In the data rows, 500 means zero.
Here are some points:
"449 744 599 521 627 232 450 321"
"676 000 481 222 426 672 512 646"
"577 300 186 628 533 375 435 447"
"528 586 416 578 618 220 418 307"
"411 999 547 651 467 528 523 490"
"477 659 518 520 508 466 502 466"
"487 602 496 529 486 491 508 495"
"428 636 800 386 418 735 567 625"
"330 999 842 551 718 098 443 190"
"465 745 559 549 541 396 468 438"
"457 324 902 241 659 179 460 321"
"518 486 439 505 432 600 522 570"
"549 203 492 438 639 155 416 332"
"544 594 250 682 576 280 430 369"
"585 000 758 174 615 247 466 385"
"508 332 436 497 297 889 576 752"
"558 163 578 375 671 154 421 324"
"558 290 435 472 661 149 401 279"
"451 558 536 494 335 887 604 749"
"453 624 513 522 389 793 572 663"
"643 000 477 237 381 781 555 723"
"425 833 643 522 623 267 457 338"
"578 352 317 569 547 366 454 432"
"459 720 596 526 586 273 473 355"
"432 797 565 538 552 375 483 424"
"444 496 736 373 321 936 612 760"
"598 184 337 497 509 412 455 467"
Then 16 other points, each followed by its number:
"493 601 505 547 586 314 449 387" 0
"544 260 398 469 385 763 559 676" 1
"342 999 617 579 172 999 681 928" 2
"572 172 396 435 432 676 532 645" 3
"465 404 674 369 288 999 636 798" 4
"569 377 286 582 533 352 441 439" 5
"455 743 529 545 486 538 506 513" 6
"441 826 618 534 600 300 458 347" 7
"501 513 486 501 352 853 585 697" 8
"505 508 450 509 508 489 504 494" 9
"454 741 523 574 502 549 526 519" 10
"539 000 898 045 356 917 635 782" 11
"481 554 483 516 403 699 554 622" 12
"490 619 502 543 608 272 451 357" 13
"471 707 515 546 459 581 512 514" 14
"481 611 472 532 412 704 529 628" 15
Which of these numbered points is nearest to each point below by angle, seen from the average point of the first points? Its number follows each.
"385 999 361 841 707 000 358 112" > 0
"570 313 319 525 544 390 460 450" > 5
"457 644 489 521 433 677 531 597" > 15
"538 861 000 911 398 581 477 551" > 9
"541 372 520 473 659 154 423 295" > 13
"437 763 607 549 584 336 487 371" > 7
"455 737 574 533 596 301 459 344" > 7
"495 426 426 496 371 768 563 683" > 8
"599 511 017 761 454 523 463 526" > 9
"444 471 745 346 356 878 620 723" > 4
"483 560 493 533 503 490 514 492" > 14
"411 964 556 605 531 462 474 433" > 6
